In the data rows, zero lies at 7.5, halfway between 7 and 8.
Here are some points, one per row:
9,7,7,9,12,5,7,7,8,8,8,8,9,8,7,6,8,9,9,6,7,3,6,9,6,7,8,9,7,8,6,9
9,6,9,9,6,5,9,7,5,7,7,7,12,13,10,7,6,6,8,5,4,13,4,8,9,8,10,9,9,11,5,11
7,9,5,8,6,11,7,9,7,9,7,8,9,10,7,8,7,6,8,6,5,10,4,2,9,7,5,7,13,7,5,9
3,6,11,5,6,9,8,7,7,5,9,7,9,8,8,5,8,9,7,9,6,9,10,6,3,8,7,6,10,12,10,11
6,11,9,8,11,7,8,7,10,9,6,9,9,10,7,9,6,5,9,6,2,8,8,7,7,7,10,5,6,10,4,10
8,5,4,8,6,12,7,3,9,7,5,10,9,5,9,7,7,9,7,7,6,6,9,10,10,7,7,7,9,11,7,8
9,10,9,9,8,7,8,10,7,8,8,6,8,3,6,8,7,6,8,6,5,7,6,6,10,4,8,6,4,6,9,6
5,8,7,7,8,8,7,5,7,9,4,10,10,10,8,14,8,6,6,6,6,7,5,7,7,7,7,5,11,8,9,8
8,5,3,6,6,12,12,5,6,8,8,6,7,7,10,9,6,10,11,5,7,10,5,5,12,5,9,8,6,4,4,7
6,8,10,7,6,8,10,8,5,7,8,7,7,6,6,7,6,6,4,5,9,8,10,7,8,9,10,6,5,5,7,6
8,6,9,10,4,6,11,6,6,7,8,9,7,8,8,6,8,6,9,5,8,8,12,9,6,8,5,10,6,6,6,6
4,5,9,8,9,9,4,11,8,9,4,8,5,6,8,8,6,7,7,9,7,8,5,8,5,11,9,9,9,8,7,7
8,9,8,7,5,4,4,7,9,4,10,8,7,8,8,9,7,8,9,8,7,6,8,10,9,6,11,6,9,5,9,8
8,4,7,7,4,9,6,6,6,5,7,5,9,7,10,5,10,6,6,8,8,10,11,13,5,7,7,7,7,9,4,7
6,6,9,9,3,6,10,11,8,8,7,8,4,7,7,13,6,10,10,8,10,10,7,5,5,8,8,9,5,8,7,6
7,7,10,9,10,7,7,4,8,7,6,9,8,9,7,7,6,9,8,7,7,7,10,6,9,5,10,6,8,8,10,9
8,8,6,7,8,6,7,6,10,7,6,7,4,8,9,8,6,5,9,2,7,7,7,7,9,7,8,4,10,5,9,7
6,11,12,7,6,5,8,11,8,6,7,6,5,8,5,6,7,7,9,5,7,6,5,9,9,9,8,10,7,9,8,8
5,9,10,4,8,6,9,7,13,7,6,6,8,8,6,8,8,10,7,8,13,9,5,11,7,8,10,6,10,7,8,13
9,7,9,3,6,5,8,10,9,7,6,7,7,9,6,8,7,10,6,9,7,8,7,7,6,9,8,6,10,8,9,8
12,5,6,9,7,8,10,9,11,8,6,9,6,5,7,7,7,11,7,8,11,7,5,9,13,8,6,4,7,3,9,8
6,6,5,10,10,7,7,7,7,8,5,7,8,11,10,6,10,6,8,7,5,8,6,8,9,7,7,9,8,5,6,6
4,10,4,5,9,9,10,8,7,11,7,5,5,8,9,8,12,9,5,7,6,7,8,4,7,9,5,7,11,9,8,8
11,6,6,11,8,7,5,9,9,6,6,8,7,9,6,2,8,9,6,7,6,6,7,12,7,6,9,6,5,8,10,9
8,6,3,5,9,9,6,7,6,8,6,8,6,7,5,9,10,10,7,6,9,11,9,6,6,9,5,9,7,11,6,8
9,9,10,11,5,8,5,8,4,7,6,10,11,8,8,6,7,6,7,9,8,6,10,6,9,4,9,7,7,8,5,10
10,10,11,6,6,9,8,8,8,9,8,6,7,7,6,3,7,6,10,8,12,6,10,11,8,7,11,9,5,5,11,3
7,11,6,9,10,8,7,6,8,8,9,6,9,7,8,8,6,9,7,8,7,8,5,6,10,5,8,9,7,8,8,6
4,8,9,4,7,11,8,7,6,7,6,10,7,9,6,6,6,9,3,11,7,6,7,8,6,7,7,10,9,6,7,8
5,8,9,8,9,8,10,7,6,4,9,8,6,7,7,10,10,9,6,7,6,8,10,6,4,9,10,10,9,10,7,7
10,6,10,7,9,6,7,7,7,7,10,4,8,11,7,1,8,7,6,7,6,9,10,9,4,7,4,11,8,12,4,8
9,4,6,8,8,9,8,7,8,8,8,7,8,5,3,1,10,8,6,10,7,9,9,6,6,11,8,8,7,8,9,9
10,8,9,7,9,7,9,8,9,5,6,9,6,9,7,7,5,4,7,9,13,4,11,8,8,9,10,8,9,8,9,5
10,8,4,4,12,6,11,9,8,5,5,9,5,8,6,10,5,7,12,6,6,4,4,7,7,15,4,9,5,7,8,7
4,9,9,7,8,7,9,8,6,8,8,10,8,8,9,9,6,3,9,12,6,6,2,7,5,3,7,5,8,7,6,7
6,10,7,8,3,9,6,9,7,7,9,6,6,9,8,8,11,9,8,11,9,9,6,6,5,9,4,5,9,10,8,9
7,11,10,5,8,7,5,8,12,5,10,5,8,10,9,6,10,6,5,8,8,9,9,9,4,8,10,8,8,6,7,7
5,5,8,7,9,9,7,10,4,11,9,9,7,9,5,9,8,9,9,4,4,6,10,8,4,6,11,5,11,10,6,8
9,5,6,6,7,9,7,10,9,8,9,8,5,11,7,8,9,8,5,9,6,6,6,9,6,12,4,8,6,9,6,6
9,6,7,8,11,8,4,10,9,10,8,9,9,8,12,5,4,8,6,5,11,9,11,6,6,4,10,6,6,7,10,8
6,4,4,8,8,6,7,7,5,8,8,11,5,6,6,7,9,9,9,7,9,11,2,7,7,6,5,5,8,10,6,6
10,10,6,7,6,6,7,7,12,9,8,7,5,9,7,10,6,5,10,7,9,3,9,7,13,4,7,6,6,3,6,7
8,6,7,6,9,12,8,5,5,5,7,13,10,5,10,10,9,9,8,6,9,9,8,7,10,6,7,7,8,10,6,8
10,6,8,11,7,10,6,6,7,7,8,7,4,8,7,10,8,6,7,5,7,3,7,7,8,4,10,10,6,7,10,8
6,5,8,7,8,10,10,8,8,9,5,12,8,6,12,7,5,5,8,8,8,8,5,6,10,8,8,6,10,7,10,7
5,8,6,6,7,4,7,7,7,7,5,6,12,7,4,7,8,7,10,6,8,9,7,9,6,9,7,13,4,7,6,8
8,9,11,10,9,10,4,9,4,8,11,7,13,8,7,5,4,8,6,7,8,9,9,9,1,3,9,6,9,9,8,10
9,6,6,10,8,7,5,5,8,9,6,5,7,4,7,9,6,7,10,8,3,7,6,5,7,8,9,7,4,5,9,6
8,9,10,10,5,6,12,5,7,9,10,9,6,8,6,10,8,5,6,6,11,10,6,11,8,11,5,12,9,9,8,8
10,9,8,5,9,11,3,6,8,8,10,7,9,9,9,7,8,8,8,6,5,8,8,5,8,6,8,5,10,10,4,9
6,10,5,4,9,9,8,9,8,8,6,7,5,9,8,9,7,8,10,10,6,5,7,5,6,11,6,8,8,10,8,10
8,8,4,8,10,8,8,8,8,11,7,10,6,8,9,13,9,6,10,8,4,8,5,3,8,8,9,6,8,8,9,4
8,5,5,7,10,9,12,11,7,5,7,9,6,9,6,8,5,10,7,10,6,11,8,9,7,9,3,9,8,8,10,7
8,6,6,6,8,9,10,3,10,7,5,3,8,9,9,9,5,7,11,8,10,6,8,7,8,11,7,10,11,5,2,6
7,8,2,5,8,8,8,6,7,10,7,5,9,7,8,7,9,7,9,9,10,8,8,7,9,11,6,10,10,10,9,8
5,6,11,8,7,8,6,5,7,7,8,6,5,5,6,9,5,8,5,7,7,9,6,7,7,10,7,9,9,9,8,7
9,8,8,8,9,8,10,6,9,9,3,8,6,8,9,8,7,8,10,5,7,7,6,5,9,6,9,8,9,7,9,10
12,7,6,7,6,7,9,6,7,5,10,6,9,4,10,6,9,11,4,9,11,5,12,9,10,8,9,9,8,6,6,5
5,7,5,6,4,5,11,8,6,7,6,8,9,7,9,7,8,7,7,6,11,6,10,9,8,7,5,9,8,8,8,2
9,6,6,7,9,4,6,6,7,6,7,10,12,7,9,9,13,6,8,4,8,8,5,5,9,9,8,9,8,6,7,11
12,6,4,7,7,2,7,7,9,11,10,9,8,8,7,7,9,8,7,7,6,6,5,7,12,7,10,12,5,5,9,2
0,8,9,7,5,8,5,9,6,7,7,10,6,9,6,7,8,9,7,8,9,9,7,7,5,8,7,8,6,9,6,8
10,8,7,9,7,5,7,8,10,10,6,6,6,4,8,9,5,8,8,12,10,7,13,8,8,9,8,9,10,5,8,6
2,10,9,7,7,8,8,9,6,7,5,7,7,8,9,9,8,10,4,9,6,8,7,6,5,9,7,6,8,7,6,6
10,7,9,9,9,4,6,9,6,8,11,6,7,7,7,7,6,7,10,8,9,9,10,7,11,5,12,6,8,6,7,9
10,6,11,5,5,7,6,7,2,6,8,2,6,8,6,7,7,7,3,9,11,5,9,12,5,5,10,7,8,9,10,6
5,7,8,5,8,11,7,8,8,6,8,8,8,9,7,7,8,7,5,9,9,8,8,9,6,7,10,7,7,10,9,7
12,5,5,10,6,5,9,10,7,7,9,5,7,8,8,10,7,5,7,8,8,7,8,7,14,5,5,7,7,3,9,6
8,4,5,7,8,9,7,7,5,10,7,7,9,6,7,7,7,11,5,7,10,6,10,7,8,13,6,7,4,6,8,6
7,5,10,10,6,6,6,7,6,5,6,8,10,8,10,6,8,7,8,6,7,7,6,8,9,6,6,6,4,9,8,6
6,8,8,6,8,9,8,8,7,11,8,8,8,6,9,8,7,6,7,8,4,5,7,7,8,4,6,10,7,2,9,9
9,11,12,10,7,9,4,7,6,9,8,8,10,7,10,8,9,8,10,6,5,9,9,9,7,6,7,6,7,6,11,5
9,5,8,8,9,6,8,6,10,10,8,9,4,5,4,4,7,9,9,10,5,7,7,8,11,6,5,5,7,5,10,3
8,10,6,5,4,8,6,6,8,9,11,5,4,5,8,8,9,5,6,7,6,7,10,9,7,9,6,9,5,10,12,10
9,12,7,8,10,8,6,7,4,5,3,5,5,7,8,7,7,5,7,10,7,11,8,6,5,6,4,6,4,8,6,7
5,8,4,10,6,9,7,5,9,6,9,8,9,8,7,9,7,6,10,8,2,10,6,4,5,7,6,7,10,10,9,9
5,6,6,8,6,5,12,8,9,6,7,6,8,6,8,8,9,4,8,9,9,6,5,10,10,11,9,10,8,7,6,7
9,6,9,11,8,6,5,10,9,9,12,5,10,5,5,2,8,11,7,8,9,4,6,11,5,2,5,6,7,9,10,6
9,6,7,3,7,10,10,8,10,8,7,6,7,8,3,4,9,8,6,9,8,6,8,9,9,8,6,7,4,10,7,9
11,11,6,11,11,4,7,8,9,6,8,5,9,7,9,4,10,11,10,9,5,7,8,11,11,9,10,6,7,7,7,9
2,7,10,7,8,7,9,11,9,8,7,7,8,8,9,11,5,7,9,10,8,7,8,6,10,10,5,7,6,8,6,7
10,7,10,8,8,9,9,6,10,6,6,6,7,8,10,8,7,8,6,7,7,4,9,5,12,3,7,8,7,4,10,7
9,7,7,10,8,6,7,7,9,14,8,7,8,6,9,10,4,6,8,10,7,5,7,7,9,7,8,7,6,3,7,9
7,7,9,8,8,8,3,5,4,5,9,7,9,6,9,8,9,6,9,4,6,10,7,10,9,5,7,9,9,6,6,6
5,8,7,9,7,7,9,5,3,6,9,12,7,8,7,7,7,6,10,9,9,9,7,4,6,7,9,3,7,5,9,9
6,7,11,9,7,10,6,11,6,6,10,7,8,8,5,9,10,8,5,8,9,10,10,11,3,5,9,9,9,8,7,5
7,9,6,7,6,6,9,9,9,7,6,9,5,3,11,7,5,8,5,7,8,9,9,7,8,5,6,8,5,10,7,9
4,11,4,4,8,6,7,10,7,6,9,8,9,7,5,11,6,10,5,6,8,9,7,6,8,11,8,5,8,10,5,8
7,10,9,6,6,8,9,7,8,7,8,9,6,6,7,6,7,10,5,6,9,9,6,10,3,9,8,7,9,7,8,8
9,6,11,12,10,6,7,7,10,8,10,9,11,10,6,6,8,8,8,9,7,6,4,7,3,10,5,3,5,8,6,9
These points spread out most along one direction. Take the direction at right angles to it along which they spread out most. Go by this last direction. How many in every 100 of the points above lie lower along it than each point below? Answers are rounded to whole numbers. More than half of the points above lie lower than the first one.
10,10,6,7,6,6,7,7,12,9,8,7,5,9,7,10,6,5,10,7,9,3,9,7,13,4,7,6,6,3,6,7 52
12,7,6,7,6,7,9,6,7,5,10,6,9,4,10,6,9,11,4,9,11,5,12,9,10,8,9,9,8,6,6,5 93
5,8,7,7,8,8,7,5,7,9,4,10,10,10,8,14,8,6,6,6,6,7,5,7,7,7,7,5,11,8,9,8 3
10,9,8,5,9,11,3,6,8,8,10,7,9,9,9,7,8,8,8,6,5,8,8,5,8,6,8,5,10,10,4,9 46
4,9,9,7,8,7,9,8,6,8,8,10,8,8,9,9,6,3,9,12,6,6,2,7,5,3,7,5,8,7,6,7 19
8,9,10,10,5,6,12,5,7,9,10,9,6,8,6,10,8,5,6,6,11,10,6,11,8,11,5,12,9,9,8,8 47
6,11,9,8,11,7,8,7,10,9,6,9,9,10,7,9,6,5,9,6,2,8,8,7,7,7,10,5,6,10,4,10 16
7,11,10,5,8,7,5,8,12,5,10,5,8,10,9,6,10,6,5,8,8,9,9,9,4,8,10,8,8,6,7,7 89
8,8,4,8,10,8,8,8,8,11,7,10,6,8,9,13,9,6,10,8,4,8,5,3,8,8,9,6,8,8,9,4 0
9,11,12,10,7,9,4,7,6,9,8,8,10,7,10,8,9,8,10,6,5,9,9,9,7,6,7,6,7,6,11,5 84
9,6,6,10,8,7,5,5,8,9,6,5,7,4,7,9,6,7,10,8,3,7,6,5,7,8,9,7,4,5,9,6 34
10,6,10,7,9,6,7,7,7,7,10,4,8,11,7,1,8,7,6,7,6,9,10,9,4,7,4,11,8,12,4,8 91
8,6,9,10,4,6,11,6,6,7,8,9,7,8,8,6,8,6,9,5,8,8,12,9,6,8,5,10,6,6,6,6 79
5,8,6,6,7,4,7,7,7,7,5,6,12,7,4,7,8,7,10,6,8,9,7,9,6,9,7,13,4,7,6,8 48
